First come named turns, each shown by rows before and after it. For each pair of rows after them, which turns, in which order, take the first row to the second? The first pair is done for you.
pafal:
[-20   6 -19  16 -10 -13 -17   0] |-> [-20  23  15   9 -15 -11   4   8]
[15  9 12  2 -5  7 13 -2] |-> [19 -4  0 -1  3 13  7 -9]
[ 17 -15  11 -11  10  -3  11  -7] |-> [ 14 -24  -8  -3   9  -9  -2  -8]
nozu:
[ -1 -16 -19   4   6   2 -20 -10] |-> [  4 -14 -10 -10  15  12 -10 -16]
[-16  19  -4   8  -5 -12   1  11] |-> [-13  -1 -15  14  -9 -15 -10   5]
[  1  28   8  13 -10 -17   3  20] |-> [  3   6  -7  22 -18 -22 -14  17]
[  0  10  22 -11  -3   4  18   3] |-> [ -9  19  17   1 -10  -8  10  12]
zak:
[ 3  0 -3  1  2  9 10  1] |-> [  0   4 -10   4   3   7   6   1]
[ -6  17   5 -10  13   8   8  -4] |-> [-10   6 -18   5   8  -1 -12  -6]
[-17   5  -9   9  -3   0  -4   5] |-> [ -6 -17   0   3  -9   6  -5  -5]
[ 2  7  8 -7 -2  1  0  4] |-> [-3  7 -2 -1 -2 -2 -9  5]
Mutu:
[-18   0 -12  10  -7  -6 -11   8] |-> [ -2 -24   6  -1 -11   2  -6  -1]
[-4  9  1  0 -4  0  4  4] |-> [ 3 -2  8 -5 -5  4  6 -1]
[ -4  -7 -16  -3  12  11   0  -3] |-> [-13   0  -6  14  -9  -7   0  10]
veg:
[ -1 -10 -11   9  -7  -6  -8  -3] |-> [-6 15 -9  1  6  0  3  2]
[  7 -24  17 -27   4  12   5 -12] |-> [-14  -9  10  12 -25 -23 -14  11]
[  9 -12  10 -17   1  15  12 -11] |-> [ -5 -10   6  11 -26 -13  -4   5]
[ -2  -6 -16   5  -2   1   0  -9] |-> [ -5   5 -15   6   0   2   4  -5]

Between the rows of a pair lie 2 to 3 turns.
[ -2   9 -22   0  10  -6  -8  -3] |-> [ 15 -12   7 -15   5   3   5 -11]  pafal then pafal then veg
[-29  51 -11  11  11 -17   1  13] |-> [ 21 -37  35 -19  -9   8  11 -21]  Mutu then pafal
[ -4  15 -28   0   5  -6  -2  -1] |-> [ -2  13 -29  -5   9  -2   2  -4]  veg then veg then veg
[ 18  -7  -5 -12  25  15   6   1] |-> [ 0 25 -1  1 18  0  9 19]  nozu then nozu
[-20  35 -18   4  15  -3   5   8] |-> [-20  26 -30  11  13  -6  -5   4]  zak then veg
[-16  30 -29   0  21  -8  -4   9] |-> [ 19 -12  24 -29  12  15  18  -9]  zak then zak
[ 10 -28  14  -1 -10   4   3  -7] |-> [  5 -13 -14 -11  18  17   2 -13]  veg then veg then pafal
[ 10   2   8 -19  16  11   9   0] |-> [  6 -13  13   5 -15 -14  -5   6]  veg then pafal
[-12   1 -37  14  -3 -13 -18   2] |-> [ 15 -36 -11 -13  -1  10  -6 -18]  zak then nozu then pafal
[-16   6  -4  20 -12 -16 -12  11] |-> [  5 -31  -7   0  -1   5 -14 -10]  nozu then nozu
[  5 -20 -20  -4  13  12  -3 -10] |-> [-16  20  -8  15  -2  -7   5  15]  nozu then Mutu
[-11  24  -3  10  -9 -13  -9  13] |-> [ 12 -13  23  -1 -20  -2  -4  -1]  pafal then Mutu then veg
